In the rows, 128 means zero.
Named moves, each a turn or a mirror, and the order they were made in; the first pair answered:
move C:
[130 142 121 139  91 150 127 121 161 121 106 121 191 110 103 150 132 117
 134 152 116] |-> [111 153 117 146 155  99 121 182 152 112 115 104 124 136 147 116 109  96
 153 121 111]
[121 134 132 121  93 156 101  82  96 152 108 164 108 158 121 147  94 175
  71 112 116] |-> [110 140 132 123 130 125  98 121  94 147 114 152  71 174 147 125  82 160
  86  92 113]
[142 125 142 118 117 117 111 136 115 120 150  96 123 126 111 131 121 124
 105 150 143] |-> [139 125 142 115 123 112 110 141 114 120 150  97 118 124 109 128 119 119
 108 147 142]
[125  88 116 126 142 133 159  94 139 151 136 121 154 160 143 111 117 106
 128 175 141] |-> [117  90 114 126 158 121 158 113 138 148 139 116 142 164 152 104 114 100
 134 170 140]
move S:
[136 196 180 141 170 111 116 143 156 103 114 126 154 158 136 134 120  93
 139 146 105] |-> [126 131 169 105 132 136 149  89 126 129 138 136  96 146 110 119 192 136
 104 175 176]
[122 133 109 154 141 119 105 188 151 120 158  65 131 135 140 117 125  97
 152 132 140] |-> [148 191 174 135 126 124 124 122 116 160 119 156 135 157 126 163 133 158
  99 118 131]
[123 136  96 138 141  82 147 134 149 149  96 121 117 156 155 105  78 106
 104  97 128] |-> [126 122 105 121 126  92 164 100 127 165  98 144  96 157 140 105 106 132
  81 106 154]
[113  91 125 147 131 121 145 154 191 152 152 117  76 125 115 115 115 125
 140 138 148] |-> [131 148 162 151 143 112 138 145 188 156 118 154 108 139 124 140  85 134
 130 116 109]
move L:
[111 117 102 116 152 112 143 161 148 120 134  80 110 160 146 111 104  93
 151 118 113] |-> [114 131 128 107 159  97 153 145 124 139 127 114  78 175 150 112 115 121
 126 111 124]
[156 169 163 141 101 148 131  86 128 138 105 170 170 124  96 168 132 150
 115 119 114] |-> [149 145 120 156  98 157 115 117 162 112 120 120 203 104  96 156 121 106
 148 132 107]
[ 79  74  24  99  78 162 108 143 114 127 164  55 163  92 117 148 120  79
 150 159 134] |-> [ 58  68  33  84 122 120 121 168  83 139 177  64  72 122 146 119 132  96
 141 141 155]
move R:
[122  95 101 106  99 154 146 134 104 121 153 149 141 117 105 136 157 139
 107 149 126] |-> [117 129 100 127 143 123 124 187 120 100 145 130 142 133 140 126 111 108
 137 119  92]
[135  80 113 102  93 126 123 104 133 109 151 122 109 125 120 140 173 132
 132 144 165] |-> [134 136 126 121 145  82 104 159 146  89 138 118 112 154 160 135 114 103
 158 106 116]
[111 150 130 146 134 104 154 131 131 128 138 124 112 118 124 114 108 142
 152 122 121] |-> [115 140 135 139 120 116 160 107 122 136 139 134 112 110 108 121 122 157
 140 131 133]
Pairs:
Each pair is two moves apart.
[116  84  73 143 107 161 151 146 135 115 145  96 142 113 122 113 147 103
 155 141 138] |-> [134 155 108 159 122 147 138 153 143 110 112 127 187 129 131 140 103  97
 156 115  88]
S L
[181 127  99 164 126 158  63 111 148 101  88  71 206  76 119 113 138  73
 161 148 127] |-> [183 121  97 159 109 172  70  89 141 108  88  82 208  73 109 119 152  86
 149 153 140]
S L
[114  85 105 133 122 137 132 144 128 125 150  93 114 110 132 119 139 120
 135 139 154] |-> [124 107 140 120 123 129 144 113 100 145 135 144  93 129 127 130 147 155
 104 130 157]
L L
[161  95 117 163 118 155 128 134 143 157 177 140 154 107 113 100 166  95
 118 150 143] |-> [171 161 162 169 152 117 126 144 127 167 150 183 145 139 140 112 134 108
 113 113 111]
C S
[155 122 159 127 110 107 138  97 120 183 123 172 126 138 121 153 142 139
  86 147 108] |-> [131  66 122 121 115 106 135 120 124 173 157 129  87 130 130 118 159 118
 103 161 139]
C R
[170 159 163 151 157 106 153 114 127 136 140 160  64 137 157  96 115 149
 132 116 113] |-> [174 106 136 149  96 157 162  68 138 136 154 139 108 100 118 105 150 152
 126 160 141]
S C
[124 124 152  94 124 101 164 106 124 121 101 164  65 161 144 122 126 128
  95  87 139] |-> [132  87 114 104  65 153 157  83 154 104 112 129 141 119 105 136 141 111
 101 129 146]
S C
[107  78 104  99 129 126 134 130 119 126 152 118  71 118 129 105 162 142
 133 134 154] |-> [144 152 138 123 106 148 113 111 145 117 108 151 187 110 111 161 116 133
 133 128  88]
S C
[132 156 140 120 110 127 158  65 126 147 125 141  94  82 102 138 142 166
  91 149 130] |-> [125 159 100 153 133 121 125 130 170 106 133  77 138  70 121 121  98  99
 143 145  95]
L R
[123 128 165 100 194  74 149 178  97 108 183 125  34 148 120  86 189 134
 119  78 168] |-> [131 116 112 142 173 106 112 216 161  59 190  52 145 102 111  90 145  61
 173  95 127]
C R
[139 160 127 149 134 135  93 145 164 106 106 120 190 113 127 150  89 100
 142 126  85] |-> [132  88  97 127  90 172 111 110 153 117 136 101 169  91 101 138 149 118
 127 167 144]
R S
[129 112 122 136 124 138 129 133 140 118 136 107 146 117 122 118 133 111
 137 136 122] |-> [121 114 130 132 144 119 136 143 125 122 139 114 106 129 134 109 138 118
 134 124 129]
C L
[ 84  95 150  84 114 120 170 110 124 133 138 128  65 137 139 131 159 144
 139 135 166] |-> [ 94 141 179  92 140  96 168 122 119 136 118 155  69 160 153 141 133 148
 137 106 136]
R L
[103 178 184 120 145 103 134 138 115 116 117 172  68 103 117 115 136 130
 106  82  92] |-> [123 178 163 142 101 142 121 124 151  97 109 150 161  68  89 143 124 105
 120 104  63]
L L
[128 139 133 106 170 105 132 140 115 152  97 143  34 153 162 118 130 169
  90 133 125] |-> [166 163 131 125 101 166 121  92 148 145  72 147 173 114 117 173 116 159
  87 160  90]
L L
[129 123 125 128 142 124 126 142 125 131 138 114 121 128 136 129 121 123
 128 124 133] |-> [125 118 132 124 136 126 131 126 119 140 138 124 116 126 130 129 131 136
 120 127 142]
L R
[136 121  90 146  87 160 124 118 154 122 133 109 186  94  91 138 129 116
 133 149 122] |-> [134 118 117 121  85 155 147  86 121 151 130 149 134 110  88 138 161 163
  97 146 150]
R S
[131 165 181 119 139  99 141 109 130 149 117 180  97 140 135 116 109 161
 127  97  94] |-> [147 155 158 133  97 140 133  84 158 134 115 158 180 108 105 138 104 145
 137 125  78]
C L
[ 91 148 109 139 173  84 115 133 100 126 143  97 116 137 138 112  88 110
 170  98 139] |-> [ 83  98  99 118 134 113 130  87  87 141 158 102 102 119 113 107 134 133
 148 129 185]
S R
[123 138 141 132 107 119 117 104 135 110 111 155 128 125 124 113 119 155
 114 145 152] |-> [115 121 131 127 114 112 115 117 136 106 120 136 107 126 129 100 124 148
 121 146 165]
C R
[132 161 148 163  71 149 139 110 112 140  89 124 153 122 137 127  90 138
 113 152 106] |-> [111 129 111 171  93 130 134 158 124 121 112  78 123 119 157  95  86 107
 142 150 117]
L L
